The rows of M fall into several groups, which share some directions, and each row is roughly a mix of its group's hidden directions.
M (95 x 17):
-20,-27,27,29,-25,12,16,-16,-12,30,-22,-24,-2,33,-3,-36,12
45,31,6,-23,12,10,-7,55,11,-14,31,-21,1,-2,-2,-3,4
14,11,-22,45,1,33,20,-20,23,0,-32,16,-15,-9,-24,22,28
-4,-36,-1,20,30,40,5,-14,4,-3,-31,0,24,41,-23,-18,-6
-3,-14,-33,-24,8,15,-28,-24,4,-27,6,4,9,-34,-5,56,-3
-31,14,-18,4,0,7,-6,-32,-32,21,-55,30,-3,-5,2,-20,16
-34,-38,-35,-12,4,3,-3,-39,-3,-16,38,14,-15,23,1,17,-9
4,0,-12,38,9,24,-1,-25,12,16,-62,13,14,-7,-29,11,10
41,43,-21,9,10,-1,0,33,30,-15,9,6,-11,-20,-3,40,6
-12,-22,17,-11,13,23,-13,-26,-21,14,-27,-2,36,13,-28,-49,-2
32,11,37,25,3,-2,25,40,32,-25,3,-22,15,-1,14,26,-9
-17,11,-33,9,-8,-13,-4,-3,13,13,44,-4,-18,64,1,6,-6
-13,21,-56,10,7,-6,-21,-11,10,23,11,15,-11,52,-15,12,-5
25,-4,14,44,12,-16,26,29,32,-8,-32,7,-5,-17,12,34,-14
-34,-9,-15,-25,-7,-43,-15,-1,-32,28,9,17,-26,9,22,-28,-15
18,-40,29,-6,28,36,9,20,-3,-13,-6,-19,21,23,-13,-39,-7
-8,6,7,-23,-24,-6,-8,-10,-16,28,45,-14,-11,20,-18,-55,12
37,8,25,0,12,-15,9,60,14,-19,-5,-12,-2,-27,24,19,-12
17,-12,41,8,4,30,4,-12,0,0,-38,-14,39,-26,-29,-24,9
24,41,3,0,-3,-22,-17,16,26,-10,2,-8,27,-31,0,51,-12
-2,-18,56,25,-9,-11,28,17,-2,13,-18,-21,13,22,10,-39,-8
-25,-15,4,14,-21,-30,16,0,9,7,44,-15,-17,51,22,2,-15
-28,26,-49,6,-3,-20,-9,-12,3,-2,7,21,-18,23,24,47,-5
32,-4,7,-8,35,47,-2,30,4,-14,-2,-15,22,31,-22,-29,3
12,20,-20,-31,11,36,-27,1,-30,16,-24,6,-2,-14,-22,-38,27
-20,14,-23,-12,2,10,-31,-6,-17,29,0,-12,16,62,-11,-27,-2
17,-7,18,23,6,33,8,-5,2,-5,-63,-2,16,-39,-10,12,15
-29,26,-46,-8,-4,1,-29,-32,-12,26,4,11,3,43,-14,-3,5
29,20,14,16,-6,-21,12,25,33,-21,9,-6,2,-35,12,51,-8
16,-6,-13,29,1,21,4,-20,18,-5,-42,12,-3,-46,-18,40,14
-6,-29,56,-2,-25,-10,30,4,-7,-8,29,-27,-3,-2,18,-29,0
-18,-48,20,-21,6,34,4,-31,-20,-14,13,-11,19,12,-14,-37,3
14,-10,22,21,8,26,0,-2,3,-6,-66,-9,30,-30,-6,18,4
0,22,-4,-14,-10,10,-13,0,-7,25,34,-19,5,49,-24,-47,12
28,24,-5,32,-11,11,12,20,8,16,-45,4,-29,-35,-2,12,29
45,8,22,8,-8,-14,3,28,24,1,-4,-10,-5,-62,-11,19,3
-2,-1,10,-49,14,-2,-39,13,-36,12,-22,-6,29,-17,1,-32,-11
18,29,-8,-2,-7,39,-21,-2,-13,29,-30,-14,7,-1,-34,-29,34
6,-24,51,-4,-6,2,11,24,-8,-23,-25,-28,19,-32,32,16,-8
29,1,29,20,8,12,30,19,29,-43,0,-8,13,-26,10,38,-1
30,36,-23,-39,21,35,-25,13,-6,-13,16,3,8,-14,-25,-12,20
29,-22,12,38,32,16,22,25,31,-19,-34,1,12,3,-4,21,-14
-39,-51,-14,-2,8,4,12,-38,-10,-8,23,16,-11,35,1,-16,-11
24,10,14,18,-15,-27,31,39,22,-7,33,-6,-38,-13,22,14,1
-11,-57,2,26,28,22,11,-18,6,-12,-42,10,16,11,-5,10,-18
-5,3,-18,26,-10,-25,32,-5,27,-14,38,21,-40,3,15,34,-1
-32,31,-39,-8,-6,-18,-24,-20,-7,22,21,10,2,52,-2,-1,-6
-1,32,-66,-7,17,6,-26,-5,-2,16,-4,29,-21,15,-15,10,9
-6,-22,42,-11,-13,-33,19,17,4,-24,41,-18,3,-6,34,6,-23
-21,15,-6,-27,-21,2,-17,-23,-26,27,31,-9,-2,27,-14,-48,15
22,34,-39,-9,20,38,-23,-10,3,6,-9,14,7,1,-43,-9,23
23,22,5,11,-22,-24,9,29,5,40,19,-6,-39,0,-11,-39,15
-9,-25,28,-12,10,-30,8,-4,17,-32,41,-3,32,5,10,14,-39
-8,14,-32,4,5,-25,-8,8,24,-8,43,2,-5,43,12,40,-22
5,10,-19,2,37,41,-8,4,-7,-23,-56,15,23,3,3,20,4
-21,-16,-25,-29,12,33,-23,-33,-31,10,-3,11,4,17,-23,-38,12
-20,2,-14,-6,-2,-24,-17,-9,7,20,42,-7,12,61,-11,-16,-22
-47,-38,4,-24,-14,0,-12,-44,-34,8,6,-4,9,13,4,-25,-4
-7,23,-10,-25,-2,10,-36,-23,-3,14,26,-16,39,34,-34,-20,-2
36,55,-1,-3,5,-11,-9,59,6,14,0,-11,-6,7,6,-8,4
11,-59,33,-8,5,6,29,16,-7,-17,14,-5,-24,-27,10,-28,-2
16,-24,15,26,-2,-7,40,20,19,-26,3,6,-34,-31,25,31,0
-26,22,-32,-18,3,6,-38,-24,-26,31,-21,9,16,29,-15,-22,3
-13,10,-2,5,1,15,-16,-28,-13,36,-29,3,24,28,-35,-46,8
1,11,0,0,-10,-48,14,30,15,-8,46,2,-28,4,32,21,-18
12,-3,3,43,0,31,21,-25,14,5,-49,12,0,-24,-26,5,23
-4,46,-7,-31,-14,26,-14,-17,-19,4,31,-9,8,18,-16,-34,31
6,33,-30,18,5,-28,-11,22,12,9,-33,18,-12,-13,20,50,-9
-32,9,-45,1,-1,8,-26,-39,-12,29,-10,14,1,40,-19,-7,5
16,14,20,26,7,42,23,14,4,-26,-49,-9,13,-10,15,22,21
39,3,23,29,-3,-19,30,32,39,-13,17,-6,-15,-27,1,22,-5
16,0,6,24,-8,4,38,27,20,-32,16,-5,-34,-10,32,38,10
-1,28,-46,-17,-2,5,-7,0,-5,9,47,13,-38,28,-9,-16,19
2,16,-21,22,1,14,-15,-41,27,-1,-20,7,31,-10,-34,43,2
-10,46,-24,-46,-7,0,-38,9,-33,16,12,-4,0,10,7,-18,13
29,4,28,-15,-15,-9,0,26,6,18,46,-27,-6,-2,-22,-45,5
-36,32,-44,-5,-15,-7,-26,-40,-10,10,-5,16,2,12,4,33,6
7,20,-27,17,-6,40,3,-15,9,15,16,-7,-14,44,-34,-21,32
-21,24,-26,-16,-14,-14,-23,-13,-30,45,-7,13,-19,14,-8,-40,13
6,19,-3,-32,-23,-11,-13,3,-8,19,61,-15,-18,5,-15,-36,13
20,3,-1,27,-2,33,24,4,6,-18,-39,6,-22,-40,8,29,30
-26,-54,27,23,-6,5,30,-44,-3,-9,-19,11,3,-15,-2,-8,-3
-23,22,-17,-15,12,3,-39,-22,-23,19,-45,11,39,13,-8,-5,-8
18,22,-35,-14,-3,36,-29,-7,3,-11,-9,-8,2,-31,-12,48,23
6,-1,5,-3,10,30,-20,-14,-18,23,-57,1,25,-16,-30,-31,13
-39,0,-22,-37,-14,9,-28,-43,-34,10,19,1,5,16,-5,-19,9
-15,1,-9,-13,-18,-27,15,4,-4,1,64,4,-40,22,18,-16,1
-2,11,-25,-12,22,9,-40,-13,-16,28,-48,15,26,0,-29,-16,-4
-25,18,-45,0,-10,-37,-13,-14,7,12,32,20,-23,25,10,28,-12
-25,17,1,-13,6,-9,5,32,-37,3,-17,5,-14,39,49,-25,-1
21,-14,40,-3,9,-8,15,22,18,-40,6,-12,24,-35,17,30,-19
22,34,-7,14,-4,10,-24,-13,11,26,-43,-1,25,-29,-39,8,13
-2,-24,28,46,-23,11,45,-9,9,-5,-25,-6,-25,-17,14,10,20
19,-47,43,5,5,29,25,1,0,-9,-5,-14,4,-19,-19,-40,9
22,33,-27,-25,17,28,-26,21,11,-21,30,-17,19,27,-9,23,2

One row of each group comes first, with its name. Which group is each row after those in?
24,-29,37,10,4,38,28,16,-8,-8,-28,-13,-8,-22,-4,-33,22 => J
19,15,-20,31,32,9,-1,26,20,-5,-52,13,9,9,4,36,-10 => P
-12,2,-4,-32,-5,-39,1,-3,-7,3,63,16,-20,3,2,-31,-12 => X

-11,23,-28,-12,12,10,-33,-19,-2,-16,-29,7,33,-12,4,54,-6 => J
29,-16,47,29,4,-13,34,38,23,-14,-11,-12,1,-19,14,5,-12 => P
-41,-10,11,2,-21,-46,-8,-5,-23,21,-29,1,-1,-4,41,11,-20 => P
-1,-33,2,20,15,20,14,-19,27,-42,-3,0,21,-5,2,54,-13 => P
34,-3,28,38,-3,20,30,7,29,-15,-26,-7,2,-36,-12,20,15 => J
0,32,11,-10,-16,-39,-12,40,-20,39,-8,-9,-15,6,21,-33,-3 => P
13,16,-31,36,10,39,-3,-11,18,5,-43,5,5,11,-23,30,18 => X
16,11,22,23,-16,-33,25,18,25,-15,5,0,-13,-40,23,41,-6 => P
4,-18,37,24,-31,-23,32,-10,22,11,44,-16,-13,3,-13,-23,1 => P
